In the data rows, 128 means zero.
Here are some points, one per row:
"089 171 112 144 183 041 146 095 195 131 072 117 139 176 165 075 060 110 069 107 094 111 132 140
 123 086 166 099 157 086 070 137 162 125 105 061 071 070 076 219 079 147 157 126 197 131 119 134"
"209 064 071 096 087 149 130 117 112 141 091 152 118 131 149 092 122 082 236 141 170 081 107 155
 130 131 152 140 103 129 110 054 145 104 172 123 122 137 158 098 165 184 137 147 130 165 157 121"
"142 091 079 123 084 133 094 113 165 125 101 105 102 132 116 132 113 137 196 148 115 156 120 114
 178 184 159 127 141 136 115 076 158 118 120 120 145 190 134 155 135 165 142 150 147 150 065 107"
"187 110 107 146 133 214 147 154 167 094 180 143 162 089 165 171 146 163 093 085 185 123 125 123
 102 077 089 068 092 170 184 110 131 139 193 187 103 143 084 137 149 111 194 112 109 141 117 161"
"135 145 157 126 152 079 157 122 070 114 064 130 093 068 126 129 091 108 165 103 112 113 149 178
 149 176 126 090 126 115 131 189 138 186 158 096 095 077 066 160 184 222 116 138 172 111 085 093"
"145 123 064 182 064 168 129 171 157 113 193 129 176 075 131 197 202 091 068 071 127 143 100 148
 058 100 108 140 066 203 140 147 101 122 108 147 153 169 156 144 144 120 201 176 090 133 089 147"
"095 126 198 090 103 081 147 158 151 119 144 076 136 147 100 141 123 120 123 104 195 176 117 131
 106 132 089 123 144 130 140 135 126 093 089 128 149 100 097 167 133 106 132 116 140 133 159 115"
"084 112 214 103 170 081 104 157 202 130 137 135 096 149 112 151 106 115 076 157 147 198 168 146
 101 122 133 137 148 148 125 131 075 207 060 167 137 122 147 166 181 108 109 119 122 030 097 099"
"175 187 166 108 134 161 188 114 113 130 158 177 115 121 193 167 197 113 142 142 105 143 099 083
 106 120 136 119 154 194 115 161 115 116 129 190 165 137 127 150 160 165 142 139 131 110 104 171"
"119 102 144 104 133 085 098 153 124 149 127 093 130 135 144 116 094 079 115 147 139 180 135 073
 141 161 074 062 147 143 117 157 181 158 077 127 132 091 107 130 139 136 104 113 074 129 116 174"
"044 125 159 099 086 102 145 124 166 140 173 141 119 071 105 137 139 153 069 085 144 123 105 153
 174 117 130 090 167 132 148 139 160 142 096 114 102 114 139 173 124 164 113 083 118 071 131 094"
"129 105 105 137 115 141 133 170 117 081 084 091 137 148 088 166 106 112 220 110 111 111 158 158
 133 127 147 129 129 112 146 067 137 131 106 105 147 190 113 103 124 172 065 214 139 126 151 119"
"095 144 137 112 148 090 138 172 136 129 138 161 146 159 149 129 163 142 141 106 171 165 138 138
 135 137 097 098 116 136 157 140 102 123 075 093 153 138 129 132 079 095 105 161 151 066 148 134"
"188 111 140 187 174 161 112 142 132 054 102 101 149 070 132 113 166 119 102 126 122 103 140 138
 132 112 135 134 124 133 131 126 139 129 156 025 171 143 060 150 179 143 114 148 143 147 136 058"
"104 137 165 219 117 019 141 122 166 094 115 147 109 164 120 123 079 107 096 112 139 200 177 131
 117 122 197 096 132 003 081 092 157 170 130 086 090 032 125 186 110 100 078 086 195 108 127 162"
"154 096 019 123 122 139 084 067 143 103 106 141 092 131 119 127 180 094 201 123 072 055 124 116
 187 159 091 155 092 140 176 045 108 073 218 132 134 199 162 093 086 145 077 144 133 121 127 105"
"221 098 092 109 131 180 106 110 141 156 104 097 117 111 145 107 185 114 202 164 137 073 124 156
 115 107 152 150 088 104 110 131 120 077 151 126 100 140 114 087 128 140 115 158 112 189 081 116"
"126 103 039 125 179 122 100 091 119 141 168 070 116 190 073 103 109 135 127 128 153 157 115 089
 110 115 098 112 087 056 122 094 133 152 106 107 149 171 127 145 103 088 104 144 093 052 146 133"
"177 075 077 111 067 162 129 095 097 122 102 124 089 116 125 054 203 118 174 152 088 066 130 131
 166 139 106 152 093 104 150 072 132 113 113 099 154 131 136 107 109 180 092 137 123 145 108 150"
"104 185 144 189 111 180 142 164 128 188 158 181 171 107 144 139 142 111 097 074 078 166 133 142
 142 113 135 151 141 156 168 119 140 107 109 193 141 134 139 173 158 075 176 130 086 126 110 128"
"110 209 149 145 097 216 162 174 125 131 117 159 173 081 154 098 115 126 123 112 069 152 120 085
 108 126 104 178 129 165 126 153 109 096 094 142 112 136 127 101 171 134 199 093 130 096 091 161"
"096 120 103 161 158 090 127 144 152 153 092 099 058 181 119 154 131 134 167 123 136 129 138 107
 123 129 139 091 187 113 093 106 169 102 111 128 111 125 165 116 103 112 106 109 155 118 183 126"
"087 085 118 140 156 099 136 130 178 157 159 099 138 187 070 092 100 157 179 136 145 211 125 104
 164 116 092 114 142 113 092 160 133 141 172 098 136 083 150 119 114 178 083 104 094 090 138 144"
"133 169 139 147 138 158 129 150 167 113 164 195 156 103 155 117 146 135 043 101 110 171 104 091
 120 105 185 112 115 141 225 138 151 107 125 177 156 121 109 101 141 153 233 135 118 129 118 150"
"211 089 165 150 129 100 125 063 092 065 109 099 147 117 207 146 163 091 112 039 101 153 127 159
 115 089 149 117 087 136 093 098 099 180 176 126 128 066 121 132 090 148 126 143 162 143 103 056"
"114 184 139 175 110 187 116 131 123 112 194 143 148 143 180 129 161 140 062 136 155 149 117 089
 073 122 110 111 128 155 158 127 143 067 170 183 106 175 128 154 182 116 167 173 127 170 120 160"
"145 136 086 144 101 154 147 152 104 130 188 136 192 128 131 139 158 162 130 148 116 151 141 120
 125 141 115 133 193 135 146 143 094 122 139 171 085 139 132 135 101 109 235 099 105 152 123 106"
"056 160 152 079 186 096 140 158 113 145 184 137 075 166 051 140 061 135 103 112 173 141 132 149
 164 167 106 073 132 128 140 149 141 133 036 123 139 114 178 072 144 127 114 101 099 110 161 126"
"139 046 110 099 127 169 113 171 085 146 099 094 136 122 123 129 100 168 193 189 077 062 098 156
 115 130 154 125 124 157 118 092 108 117 146 156 158 179 168 080 066 136 090 153 142 149 112 093"
"131 050 127 146 128 157 130 091 119 114 118 165 149 107 142 116 168 081 069 079 153 107 172 099
 077 145 184 095 136 093 136 082 099 127 199 077 141 122 087 172 083 160 115 140 119 164 093 120"
"107 154 134 125 156 056 092 177 099 130 164 117 129 142 130 098 092 145 167 104 185 116 158 114
 122 149 104 124 094 130 109 154 192 143 144 105 113 107 139 122 072 139 117 154 066 106 106 157"
"053 184 106 132 117 160 139 127 137 160 119 179 149 155 092 121 182 155 123 135 149 139 125 096
 129 154 128 140 130 156 112 184 147 128 099 159 101 104 124 140 116 108 177 220 121 119 120 150"
"181 239 164 108 136 133 144 158 045 185 176 119 140 130 114 143 137 153 147 113 121 143 135 089
 142 090 122 172 149 168 129 185 109 086 108 186 077 147 140 118 165 153 185 134 156 167 121 141"
"119 111 111 114 140 106 117 145 124 093 098 109 061 128 105 113 090 159 181 138 181 135 115 139
 193 182 107 110 126 112 102 152 134 105 119 130 150 121 110 112 052 125 125 097 048 111 139 180"
"140 169 138 112 105 147 114 126 109 122 212 230 150 086 136 080 116 158 137 151 074 121 131 125
 126 134 095 161 176 154 139 160 114 106 098 189 103 148 105 112 159 144 165 132 149 181 091 140"
"143 088 128 174 145 133 124 092 132 149 101 108 143 117 161 148 160 101 091 130 130 046 167 215
 099 148 146 117 099 124 151 093 143 189 212 096 138 151 117 091 107 173 093 122 135 146 140 068"
"084 138 227 148 158 038 114 086 073 178 097 124 064 084 155 102 124 096 158 166 091 121 127 145
 135 125 154 087 075 168 070 173 084 127 143 032 089 063 109 126 145 113 107 139 174 159 120 123"
"164 208 165 123 084 177 170 156 120 136 124 129 117 181 114 085 125 140 090 147 112 077 115 103
 102 121 078 113 155 144 147 151 154 087 109 137 142 132 152 133 103 126 161 108 132 141 092 135"
"120 117 077 078 101 165 110 108 158 150 115 079 099 115 112 112 131 101 209 151 109 083 177 110
 169 147 134 134 097 093 122 076 129 150 170 090 186 116 124 103 102 121 082 168 154 100 119 112"
"057 106 153 104 152 108 199 142 114 168 149 170 112 112 106 176 114 106 049 126 161 192 142 108
 120 131 067 117 110 098 099 175 148 172 039 117 140 175 093 110 131 124 124 087 140 101 157 092"
"177 034 111 179 113 132 131 080 121 079 092 077 133 112 153 096 138 106 106 052 112 092 132 126
 142 089 188 091 124 108 076 187 128 181 173 085 093 143 122 117 177 138 116 125 165 126 151 095"
"081 135 205 076 143 092 123 111 105 072 129 128 109 162 111 150 131 135 126 071 141 181 126 105
 101 193 104 149 109 150 121 150 179 105 093 123 127 073 176 163 133 098 140 104 087 146 196 123"
"132 086 110 066 084 211 051 133 075 179 118 144 116 154 134 116 144 085 139 126 111 087 104 133
 182 127 161 138 074 121 118 116 142 098 218 156 149 151 088 076 157 190 077 106 120 161 126 140"
"056 143 154 155 072 101 202 081 141 122 107 115 136 092 114 135 138 144 056 169 146 119 161 124
 147 103 123 142 181 126 113 135 107 133 104 140 157 123 160 156 154 076 105 137 153 114 116 159"
There is one direction along which these points spread out most. Take the direction at right angles to it along which they spread out most. Go by this last direction. How many in every 100 of the points above lie lower along it than each point below? Answers are rounded to whole numbers. More than half of the points above lie lower than the first one.
"145 123 064 182 064 168 129 171 157 113 193 129 176 075 131 197 202 091 068 071 127 143 100 148
 058 100 108 140 066 203 140 147 101 122 108 147 153 169 156 144 144 120 201 176 090 133 089 147" 0
"087 085 118 140 156 099 136 130 178 157 159 099 138 187 070 092 100 157 179 136 145 211 125 104
 164 116 092 114 142 113 092 160 133 141 172 098 136 083 150 119 114 178 083 104 094 090 138 144" 91
"221 098 092 109 131 180 106 110 141 156 104 097 117 111 145 107 185 114 202 164 137 073 124 156
 115 107 152 150 088 104 110 131 120 077 151 126 100 140 114 087 128 140 115 158 112 189 081 116" 25
"175 187 166 108 134 161 188 114 113 130 158 177 115 121 193 167 197 113 142 142 105 143 099 083
 106 120 136 119 154 194 115 161 115 116 129 190 165 137 127 150 160 165 142 139 131 110 104 171" 18
"084 112 214 103 170 081 104 157 202 130 137 135 096 149 112 151 106 115 076 157 147 198 168 146
 101 122 133 137 148 148 125 131 075 207 060 167 137 122 147 166 181 108 109 119 122 030 097 099" 82
"119 111 111 114 140 106 117 145 124 093 098 109 061 128 105 113 090 159 181 138 181 135 115 139
 193 182 107 110 126 112 102 152 134 105 119 130 150 121 110 112 052 125 125 097 048 111 139 180" 80
"057 106 153 104 152 108 199 142 114 168 149 170 112 112 106 176 114 106 049 126 161 192 142 108
 120 131 067 117 110 098 099 175 148 172 039 117 140 175 093 110 131 124 124 087 140 101 157 092" 68
"053 184 106 132 117 160 139 127 137 160 119 179 149 155 092 121 182 155 123 135 149 139 125 096
 129 154 128 140 130 156 112 184 147 128 099 159 101 104 124 140 116 108 177 220 121 119 120 150" 27
"133 169 139 147 138 158 129 150 167 113 164 195 156 103 155 117 146 135 043 101 110 171 104 091
 120 105 185 112 115 141 225 138 151 107 125 177 156 121 109 101 141 153 233 135 118 129 118 150" 9
"164 208 165 123 084 177 170 156 120 136 124 129 117 181 114 085 125 140 090 147 112 077 115 103
 102 121 078 113 155 144 147 151 154 087 109 137 142 132 152 133 103 126 161 108 132 141 092 135" 23
"188 111 140 187 174 161 112 142 132 054 102 101 149 070 132 113 166 119 102 126 122 103 140 138
 132 112 135 134 124 133 131 126 139 129 156 025 171 143 060 150 179 143 114 148 143 147 136 058" 41
